[[121.8, 38.3, 79.3, 48.5, -92.5, -148.6, 132.6], [129.3, -5.1, -7.8, 257.2, 13.4, 39.7, 187.4], [209.9, 84.7, 15.5, 48.7, 156.3, 43.8, 53.9], [186.2, 68.4, 80.8, -38.8, -124.8, 234.9, 40.0], [23.4, 23.7, -25.7, 36.9, 38.2, 135.2, 49.8], [65.8, 176.9, 21.3, 135.5, 163.7, 205.5, 127.7], [157.5, 192.6, 163.8, 108.8, -74.3, 252.5, -23.3], [-8.9, -9.5, 90.8, 112.1, 87.1, -158.0, 55.9], [-6.7, -32.6, 45.3, 56.6, 251.9, 129.3, -103.5], [-42.3, 202.9, 134.3, 103.1, 155.8, -130.7, 120.9]]
The entry just left of the largest entry is -7.8
The entry just right of -124.8 is 234.9
Which number is the entry just left of 80.8?
Answer: 68.4
Which number is the entry just right of 135.5?
Answer: 163.7
The entry just left of -9.5: -8.9
Which number is the entry just left of 112.1?
Answer: 90.8
Which number is the entry just left of 21.3?
Answer: 176.9
Which number is the entry just left of 53.9?
Answer: 43.8
The entry just left of 68.4: 186.2
Which number is the entry just right of 56.6?
Answer: 251.9
The maximum -> 257.2
The entry just left of 251.9: 56.6
The entry just right of 23.7 -> -25.7
Which number is the entry just left of 103.1?
Answer: 134.3
Which number is the entry just right of 48.7?
Answer: 156.3
Which number is the entry just left of the smallest entry?
Answer: 87.1

Questions about the table below.
1) Give the top entry of the column that holds the smallest entry.
2) Give the entry just right of 111.
3) Give the last entry of the largest entry's row.
4) Give the entry directly below the largest entry.
5) Give the bottom-right entry.
6) Give the entry in the bottom-left corner.
7) Give the 2nd entry, reading row by row.
8) Give the entry just right of 135.
-87 33 353 -541
0 -76 -70 0
-309 -187 135 -430
93 134 240 0
237 111 -210 469
0 -109 -428 580
-162 -38 281 -503
20 59 166 -205
-312 -186 134 -429
-185 -100 116 -298
-109 -26 188 -336
40 122 334 -412
1) -541
2) -210
3) 580
4) -503
5) -412
6) 40
7) 33
8) -430

Questions about the matrix below. Counting starts at 1.
1) The bottom-left entry?
2) The entry in the bottom-right corner?
3) The entry at row 1, column 3?
4) The entry just right of the smallest entry?
5) The entry in row 3 and column 1?
6) The entry at row 2, column 1?
7) The entry in the top-left corner?
0.1,-0.7,0.1,-1.1
-0.2,-1.0,-0.2,-1.6
-1.1,-1.4,0.0,-0.3
1.4,1.1,0.0,0.0
0.4,1.0,0.1,-0.6
-0.4,-1.8,-0.1,-1.6
1.1,-0.5,-0.1,0.5
0.0,0.4,0.4,-1.4
-0.4,-0.4,-0.1,-0.2
-0.6,-0.6,-0.1,-0.4
0.7,1.0,0.2,-0.9
1) 0.7
2) -0.9
3) 0.1
4) -0.1
5) -1.1
6) -0.2
7) 0.1

arr =
53,44,45,45
61,34,39,39
28,72,64,64
56,40,43,43
29,72,64,64
22,80,70,70
65,29,36,36
79,14,25,25
42,57,54,54
58,38,41,41
39,60,57,57
84,8,21,21
Rows and columns are numbered from 1.
Read off the top entry of the column that holds the smallest entry.
Answer: 44
Read off the top-left entry.
Answer: 53
The entry directly above 42 -> 79
The entry at row 2, column 1 -> 61
Read off the entry just right of the largest entry.
Answer: 8
Read off the entry in row 3 and column 3.
Answer: 64
Read off the entry at row 3, column 1.
Answer: 28
Read off the entry at row 2, column 2.
Answer: 34
The largest entry is 84

Read these off the row that follows.
1) Find the 3rd entry from the left.
2) Find the first entry from the right.
3) Find the first entry.
4) Find the entry just right of -235.
-271 61 201 -442 189 -49 15 -235 72 -167
1) 201
2) -167
3) -271
4) 72

Read these off the row that follows.
1) The entry just left of 12?
2) The entry just left of 129?
3) The entry just left of the largest entry?
(-68, 12, 129, -14, -236, -351, 1, 506, -120, 92, -40, 162, 190)
1) -68
2) 12
3) 1

data =
7 208 148 -39 103 17 -154 37 54 -125 585 -85 26 -24 -66 99
63 387 -52 -118 172 81 201 211 -123 -124 52 -70 60 339 147 -82
140 163 42 174 -145 47 156 -171 242 -58 -210 84 -32 204 328 -244
-73 195 -22 -219 -64 -180 -210 175 50 289 -142 208 215 46 49 -282
-14 -230 -6 133 -149 24 -226 163 -106 361 -224 214 26 -234 98 -66
-5 152 97 124 -121 215 -10 -143 324 152 -31 -201 -125 -139 6 382
The entry just right of the largest entry -> -85
The entry just left of 387 -> 63
Report the largest entry in the first row.
585
The third smallest entry is -234
The entry in the top-right corner is 99
Report the fourth entry from the end, reading row by row.
-125
Report the bottom-right entry.
382
Report the entry just left of -31.
152
The top-left entry: 7
The entry just left of -124 -> -123
The smallest entry is -282
Report the 3rd entry, reading row by row.
148
The entry just right of 37 is 54
Report the second entry on the diagonal from the top-right corner.
147
Report the entry just left of 147.
339
Report the second entry in reading order.
208
The entry directly below 387: 163
The entry just right of 98 -> -66
Report the entry just left of the largest entry.
-125
The entry directly below 99 -> -82
The entry directly below -22 -> -6
The 2nd largest entry: 387
Report the 5th entry in reading order.
103
Report the entry directly above -234.
46
Report the entry just left of -32.
84
Report the fourth entry, reading row by row.
-39
The entry directly above the smallest entry: -244
Report the smallest entry in the first row.
-154
The entry just right of -139 is 6
Report the entry in the bottom-left corner.
-5

M =
111 -10 -3 -2 6 2 -3 6 -14 -230 -235 -7 -282 23 -4 -276
23 -34 -46 -43 -40 -36 -29 72 -32 161 170 -35 173 64 -34 189
203 -37 -38 -32 -26 -31 -35 20 -40 -376 -385 -37 -465 57 -36 -455
-198 132 176 145 159 158 137 -133 107 45 25 126 89 -148 136 45
-28 -26 -34 -31 -31 -25 -17 73 -20 261 276 -24 297 45 -24 316
-37 59 85 70 76 76 61 -73 47 -123 -134 54 -126 -76 57 -148
173 -94 -118 -103 -118 -116 -108 106 -81 -34 -33 -109 -74 118 -98 -55
The bottom-right entry?
Answer: -55
The entry just left of 276?
Answer: 261
The 1st entry on the diagonal from the top-right corner: -276
The first entry, reading row by row?
Answer: 111
The bottom-left entry?
Answer: 173
The entry just right of -235?
Answer: -7
The minimum?
Answer: -465
The entry directly above the largest entry: 45
The last entry in the row that holds the largest entry?
Answer: 316
The entry directly above 107 is -40
The 3rd entry on the diagonal from the top-right corner?
Answer: 57
The entry just left of -230?
Answer: -14
The entry just left of the largest entry?
Answer: -24
The last entry of the smallest entry's row?
Answer: -455
The entry directly below -4?
Answer: -34
The largest entry in the first column?
Answer: 203
The entry directly below 176?
Answer: -34
The third smallest entry?
Answer: -385
The smallest entry in the first row: -282
The entry just left of 85 -> 59
The smallest entry in the first column: -198
The 4th entry in reading order -> -2
The second largest entry?
Answer: 297
The first entry in the row that holds the largest entry?
Answer: -28
The fifth entry from the end, reading row by row is -109
The entry directly below -385?
Answer: 25

grid =
[[ 344  185 -333  169  237  200  220  216  191 -130  146]
 [   9   68  -97   78  100   75   74   84   67  -93   59]
 [-351 -134  305 -120 -139 -117 -131 -134 -129  120 -104]
 [ 554 -129   18 -111 -149 -133 -161 -140 -119  172  -85]
 [ 274  240 -406  228  312  262  281  282  246 -218  196]
 [ 164 -173  252 -177 -228 -195 -201 -195 -168  251 -151]]
Give the entry just right of the smallest entry.
228
Give the entry in the bottom-left corner.
164
Give the smallest entry in the last row.
-228
The top entry of the column that holds the smallest entry -> -333
The first entry in reading order -> 344
The 5th-last entry, reading row by row is -201
The third entry on the diagonal from the top-right corner -> -129
The bottom-right entry: -151
Give the 2nd entry on the diagonal from the top-right corner.
-93
The entry directly below 18 -> -406
The 5th entry, reading row by row: 237
Give the last entry in the row that holds the smallest entry.
196
Give the entry just right of 120.
-104
Give the entry in the top-right corner.
146
The entry directly below the smallest entry: 252
Give the entry directly above -161.
-131
The entry just left of 282 -> 281
Give the entry directly above -173.
240
Give the entry directly above 251.
-218
The second entry on the main diagonal is 68
Give the entry directly below -351.
554
Give the entry directly below 191.
67
The 3rd entry from the end, reading row by row is -168
Give the entry just left of -133.
-149
Give the entry just right of 305.
-120
Give the 3rd largest entry.
312
Give the third entry on the main diagonal.
305
Give the entry just left of 67.
84

Questions about the row below.
1) Give the entry just left of 12.5.
2) Give the entry just right of the smallest entry.
3) Give the entry just left of -14.9.
4) Give the minimum.
-14.7,-14.9,-13.8,-13.9,-14.1,-13.5,3.5,-13.5,9.3,10.3,-14.0,8.9,0.8,-12.1,12.5
1) -12.1
2) -13.8
3) -14.7
4) -14.9
